In the data rows, the value 128 means zero.
Here are some points, one per row:
141 163  66 145  64 134 106 165 106 197 104  76 139  65  63 157 121 184  85 163 167  99  86 158  95 136 138 131 106 154  88 143  75 121 138  98 178 111 182 110 198  80 186  99 157 162 105 166  85 190 105 106  67 140 169 188 177 174 145  66 102  87 180 110
 96  97 152 136  56 174 143 147 173 146 174  97  83 136  90 162  79 187 107  88 155  87 143 186 138 125 159  96  80 187 193 106  47 113 173 146 176 107  78  89 124  83 166 135 168 167  88  75 149 178 148 165 130 166 119 128 186  93 166  85  64 179 183 178
 99 118 156 121 130 115 115 136  93  73 127  78 152 140  79  79 138  93  94 147 196 135  78  94  70 147  76  56  59 192 198 124 105 168  57 122  56 141 184  96  79  75 148 175 150 164 125 179 166 141 105 101 172  69 171 185 170 164 175  65 171  77  68  98
103 138 140 119 109 113 153 172 187 104 100 117 144  58  63 157 176 119 197 177  75 142 134  72  78 114 139 115  60  77  80 180 166 114 147  37  68 162 137 131  87  78 174  84  67 167 161 156  49  88 119 178 112  79  98  76 154  84 174 150 103 161  67  99
142  68 103  96  65  73 182 159  68  78 142 169 101 168  72 155 133  89  87 178 129  93 175 103 159 154  78 155  71 124 145  88 170  90 131  71  56 155  98 118 199  88 188 140 101  60 191 136 161 131  55 173 170 184 120 169 102  60 127  60 131 165  73 182
143 123 150 132 164  94  96  81 101 159 150  78  76 156 152  90 102 121 112 189  77  94 134  73 166 168  77 138 159  77  76  91 129 137  83 158 108 129 128 212  90 157 118  60 167 123 109  83 139 183 159 123 127  67 174  73 105  76 141 172  66 121  83  98
140 136  97 142 125  66 161 144 187 118 183 191 149 168 166  56  80 143 120 148 188  88 102 179 154  73 149 178  96 172  93 143  51 140  88 155 177  76  77 121  89 135 194 176 157  48  92 103  61  99 114  94  58 180 107 109 130 132 152 147 159 161  80 111
116 128 118 111 153 174  99 185  91 195  80 147 134 168 167  57 200 188 177 124  75 184  83  69 158 104  77 177 132 189 126 201 167  99 165 157 159 125 184 107  85 176 109 168  60  46 188 155 148 174 159  74  84 129  74 132 173 149 166 147 117  72 183 158
108 169 132 144 147  69 172 112 138  98 137 187 160  69 111 123  83  74 146  93  82 129  61 104 173 182 125 131 113 107 149 112 163  74 173  40 152 161 191 134  83  78 186 142 117 148 203 157  73 144 129 117  64 180 164  94  84 104  86 142 167 175  89 116
 98  54  72 143  77 174 101 191  69 183  76 160 129 125 174  64 177 191 162 164  90 207  56  88 114 136  77 169 133 178 142 184 172 145 154 154 141 146  96 149 178 165  99 169  49  71 202 172  93  72 158  71  62 140 188 171 178 178  96 100 177 109 186 101
100 164 154 122 142 162 114 138  71  89 180  94 193 168 166 155 107  97 203 101 195  91  75 184 168 188  97 178 177  82 138  92 169 177 159 147 142 157 117  93 191 199  75  56  62  83 136 170 132 148  46 187  61 169  84  80 155 156  80 173 173  88 181 123
136 147 152 148 151 160 116 184  83 156 177  91 151 163  98 149  99 140  87 120 177 120 153  76 147 150 200  96 160 183 115  88 143 103  87 151 174 159  75  95  96 193  85 171 168 136 135  60 162 139 151 122 153 185  95  75 124  76 169 181 108 182 166 110
101  78  91 105 167 128 105  92  70 109  69 130 119  76 168 125 130 151  91  87  79 161 141 151  79 160  89 128 118  86  88 119 130 177 143 141 174 132 170  96 181  94 100  70 166 167  89 152  53  97 156 116  88  77  71  88  74  63  81 173 107  66  63 154
141  64 107 107 134  86 153 108 191 124 182 182 158 134 155 111 120  82 186 156 187  88 158 152  59  87 182 130 122 101 138  92  70 121  71 126  90  79 187 105 134 137  93 166 161  47 197 158 167  74 113  70 180 148  90 163 175 125 141  89  96  66 147  97
 99 170 141 148 135 164 109  90  99  81  79 123  73  74 175 158 101  79 165  68 114  88 163 120 159 150 179 176 128 167  84  94 158  75 170  58 169 160  70 160 127  98 122 170 150 166  93 155  49 111 145  89 177 171 102  77  69 173 127 177 144 163  67 150
101 173 152 139 136 172 160 121 182 179  66 192 110  52  80 161 107 164 118 162 165 167 127 159  64  91 188  61  89 142 172 206  96 163 154 127 106 148 178 157 199  77 158  76 154 167  85 123 159 107 157  99  69 171 183 160 189 171 172  65  77  74 161 123
 97 136 153 119 135 105 113 151  98  74 124  82 153 144  73  67 118  95 103 157 196 141  74  92  81 141  78  64  60 189 171 122 100 170  60 120  58 140 178  98  83  91 164 175 145 166 103 175 166 139 116 115 177  62 152 190 177 163 176  64 167  88  68 102
103 162 125 145 129 168 117 189 106 198  91 176 127 149 125 158 153 187  92 179 100 208 144 130  53  79 157  63 171 189 196 207 168  83 165 161 102 154 183 206 193 148  76 171  96  89  91 161 168  74 110  84 176  67  90 104 179 158 123 149 173  81 184 112
104 159 149 146 149  83 168  72 187 129 177 189  78 170  98  90 148  78  92 135  83 123 172  78 144  73  82 151 166  68  75 171  85  57  59 155  61 119 104 152 102 138 115  73 143 159 151  71 113 194 130 172 108 109 179  73  79 102 148 183  61 137 145 126
138 151 152 146 150 159 115 181  82 155 173  89 146 152  93 148 104 143  87 120 176 121 157  77 142 147 199  92 157 184 117  89 143 107  86 149 174 159  73  94  99 198  85 171 169 135 138  65 167 141 150 123 150 186  95  71 117  72 171 181 107 182 167 112
121  56 125 124 159 121  98  89 130 168 101  82  77 149 150 120 129 152  83 132  78 127 167  93 131 147  88 138 146  75  86 108 153 123  97 158 139 147 161 182  99 114  95  66 165 143  96 110 142 152 162 156 104  64 109  70 139  65 150 186  61  97 119 130
191 167 143 120 165 152 131  75 174  77 145  74 121 152 150 162  93 161 148  67 172 116 142 184 175  90 105 160 121  80 134  88  98 132 177 157 170  72 125 114 104 193 141  86 163 159 133  60 167 119 146 175 172 119 173 174 103 122  58  69 132 149  65 108
 95 159  61 132  53 162 209 150 161 189 104 163  98  91 174 154 171  98 127  83  76  91  63 176 164 180 141  79 170 145 116 100 169 142  88 128  91 158 106  95 172  83  94  62  65  63  91 167 136 103  92 159 114 137 179 186 116 156 115  79 179  87 183 120
213 131 156  94 174 118 100  83 150  81 154  77 152 145 136 160 158 146 167 135 131 108 163 163 171  64 154 163 165  71 193  86 128 167 171 150 157  46  75 135  91 192 131 144 135 161  89  65 163  96 152 163 170  96 170 187  71 183  61 145 176 173 133 104
219  56 112 141  54  70 103  77 187 100 121 182 194 163 161 135 179  76  86  67  82 208 171 185  74 123 124 111 175  72  85 206 108 145 130 156  54 114 150 122 160  81 105 179  52 130 104 163 167 136 116 173 179 102  72 181  86 106 105  79  84 161 146 216
 97 171 144 145 164 149 122  74 125 113  85 152  89  76 177 144  85  76 166  71  84 131 170 151 174 178 140 169 158  88  74 128 157 152 162  85 170 158  78 152 120 113 106 117 142 166 162 155  66 133 116  95 171 172  71  70  74 169  90 178 179 177 131 210
214 118 154  86 169 112  97  87 148  84 154  75 149 144 139 160 167 142 170 146 128 109 163 159 166  67 156 152 165  75 184  89 137 164 165 149 154  41  71 135  93 191 143 154 130 161  99  63 156  92 148 158 162  89 157 184  70 182  62 152 177 177 138 108
These points spread out most along one direction. How far along it is each point below, from 0 to 99? 50 is the average, and the first point above lies past it.
100 164 154 122 142 162 114 138  71  89 180  94 193 168 166 155 107  97 203 101 195  91  75 184 168 188  97 178 177  82 138  92 169 177 159 147 142 157 117  93 191 199  75  56  62  83 136 170 132 148  46 187  61 169  84  80 155 156  80 173 173  88 181 123 43
191 167 143 120 165 152 131  75 174  77 145  74 121 152 150 162  93 161 148  67 172 116 142 184 175  90 105 160 121  80 134  88  98 132 177 157 170  72 125 114 104 193 141  86 163 159 133  60 167 119 146 175 172 119 173 174 103 122  58  69 132 149  65 108 27
103 138 140 119 109 113 153 172 187 104 100 117 144  58  63 157 176 119 197 177  75 142 134  72  78 114 139 115  60  77  80 180 166 114 147  37  68 162 137 131  87  78 174  84  67 167 161 156  49  88 119 178 112  79  98  76 154  84 174 150 103 161  67  99 57
140 136  97 142 125  66 161 144 187 118 183 191 149 168 166  56  80 143 120 148 188  88 102 179 154  73 149 178  96 172  93 143  51 140  88 155 177  76  77 121  89 135 194 176 157  48  92 103  61  99 114  94  58 180 107 109 130 132 152 147 159 161  80 111 45
103 162 125 145 129 168 117 189 106 198  91 176 127 149 125 158 153 187  92 179 100 208 144 130  53  79 157  63 171 189 196 207 168  83 165 161 102 154 183 206 193 148  76 171  96  89  91 161 168  74 110  84 176  67  90 104 179 158 123 149 173  81 184 112 74
 99 118 156 121 130 115 115 136  93  73 127  78 152 140  79  79 138  93  94 147 196 135  78  94  70 147  76  56  59 192 198 124 105 168  57 122  56 141 184  96  79  75 148 175 150 164 125 179 166 141 105 101 172  69 171 185 170 164 175  65 171  77  68  98 72
138 151 152 146 150 159 115 181  82 155 173  89 146 152  93 148 104 143  87 120 176 121 157  77 142 147 199  92 157 184 117  89 143 107  86 149 174 159  73  94  99 198  85 171 169 135 138  65 167 141 150 123 150 186  95  71 117  72 171 181 107 182 167 112 38
219  56 112 141  54  70 103  77 187 100 121 182 194 163 161 135 179  76  86  67  82 208 171 185  74 123 124 111 175  72  85 206 108 145 130 156  54 114 150 122 160  81 105 179  52 130 104 163 167 136 116 173 179 102  72 181  86 106 105  79  84 161 146 216 53
 97 171 144 145 164 149 122  74 125 113  85 152  89  76 177 144  85  76 166  71  84 131 170 151 174 178 140 169 158  88  74 128 157 152 162  85 170 158  78 152 120 113 106 117 142 166 162 155  66 133 116  95 171 172  71  70  74 169  90 178 179 177 131 210 31
 95 159  61 132  53 162 209 150 161 189 104 163  98  91 174 154 171  98 127  83  76  91  63 176 164 180 141  79 170 145 116 100 169 142  88 128  91 158 106  95 172  83  94  62  65  63  91 167 136 103  92 159 114 137 179 186 116 156 115  79 179  87 183 120 64
136 147 152 148 151 160 116 184  83 156 177  91 151 163  98 149  99 140  87 120 177 120 153  76 147 150 200  96 160 183 115  88 143 103  87 151 174 159  75  95  96 193  85 171 168 136 135  60 162 139 151 122 153 185  95  75 124  76 169 181 108 182 166 110 38
101  78  91 105 167 128 105  92  70 109  69 130 119  76 168 125 130 151  91  87  79 161 141 151  79 160  89 128 118  86  88 119 130 177 143 141 174 132 170  96 181  94 100  70 166 167  89 152  53  97 156 116  88  77  71  88  74  63  81 173 107  66  63 154 47
141  64 107 107 134  86 153 108 191 124 182 182 158 134 155 111 120  82 186 156 187  88 158 152  59  87 182 130 122 101 138  92  70 121  71 126  90  79 187 105 134 137  93 166 161  47 197 158 167  74 113  70 180 148  90 163 175 125 141  89  96  66 147  97 58
121  56 125 124 159 121  98  89 130 168 101  82  77 149 150 120 129 152  83 132  78 127 167  93 131 147  88 138 146  75  86 108 153 123  97 158 139 147 161 182  99 114  95  66 165 143  96 110 142 152 162 156 104  64 109  70 139  65 150 186  61  97 119 130 42
101 173 152 139 136 172 160 121 182 179  66 192 110  52  80 161 107 164 118 162 165 167 127 159  64  91 188  61  89 142 172 206  96 163 154 127 106 148 178 157 199  77 158  76 154 167  85 123 159 107 157  99  69 171 183 160 189 171 172  65  77  74 161 123 73
 99 170 141 148 135 164 109  90  99  81  79 123  73  74 175 158 101  79 165  68 114  88 163 120 159 150 179 176 128 167  84  94 158  75 170  58 169 160  70 160 127  98 122 170 150 166  93 155  49 111 145  89 177 171 102  77  69 173 127 177 144 163  67 150 34
141 163  66 145  64 134 106 165 106 197 104  76 139  65  63 157 121 184  85 163 167  99  86 158  95 136 138 131 106 154  88 143  75 121 138  98 178 111 182 110 198  80 186  99 157 162 105 166  85 190 105 106  67 140 169 188 177 174 145  66 102  87 180 110 70
 96  97 152 136  56 174 143 147 173 146 174  97  83 136  90 162  79 187 107  88 155  87 143 186 138 125 159  96  80 187 193 106  47 113 173 146 176 107  78  89 124  83 166 135 168 167  88  75 149 178 148 165 130 166 119 128 186  93 166  85  64 179 183 178 48
 98  54  72 143  77 174 101 191  69 183  76 160 129 125 174  64 177 191 162 164  90 207  56  88 114 136  77 169 133 178 142 184 172 145 154 154 141 146  96 149 178 165  99 169  49  71 202 172  93  72 158  71  62 140 188 171 178 178  96 100 177 109 186 101 76
104 159 149 146 149  83 168  72 187 129 177 189  78 170  98  90 148  78  92 135  83 123 172  78 144  73  82 151 166  68  75 171  85  57  59 155  61 119 104 152 102 138 115  73 143 159 151  71 113 194 130 172 108 109 179  73  79 102 148 183  61 137 145 126 36
116 128 118 111 153 174  99 185  91 195  80 147 134 168 167  57 200 188 177 124  75 184  83  69 158 104  77 177 132 189 126 201 167  99 165 157 159 125 184 107  85 176 109 168  60  46 188 155 148 174 159  74  84 129  74 132 173 149 166 147 117  72 183 158 67
142  68 103  96  65  73 182 159  68  78 142 169 101 168  72 155 133  89  87 178 129  93 175 103 159 154  78 155  71 124 145  88 170  90 131  71  56 155  98 118 199  88 188 140 101  60 191 136 161 131  55 173 170 184 120 169 102  60 127  60 131 165  73 182 54
143 123 150 132 164  94  96  81 101 159 150  78  76 156 152  90 102 121 112 189  77  94 134  73 166 168  77 138 159  77  76  91 129 137  83 158 108 129 128 212  90 157 118  60 167 123 109  83 139 183 159 123 127  67 174  73 105  76 141 172  66 121  83  98 35
 97 136 153 119 135 105 113 151  98  74 124  82 153 144  73  67 118  95 103 157 196 141  74  92  81 141  78  64  60 189 171 122 100 170  60 120  58 140 178  98  83  91 164 175 145 166 103 175 166 139 116 115 177  62 152 190 177 163 176  64 167  88  68 102 71
213 131 156  94 174 118 100  83 150  81 154  77 152 145 136 160 158 146 167 135 131 108 163 163 171  64 154 163 165  71 193  86 128 167 171 150 157  46  75 135  91 192 131 144 135 161  89  65 163  96 152 163 170  96 170 187  71 183  61 145 176 173 133 104 25
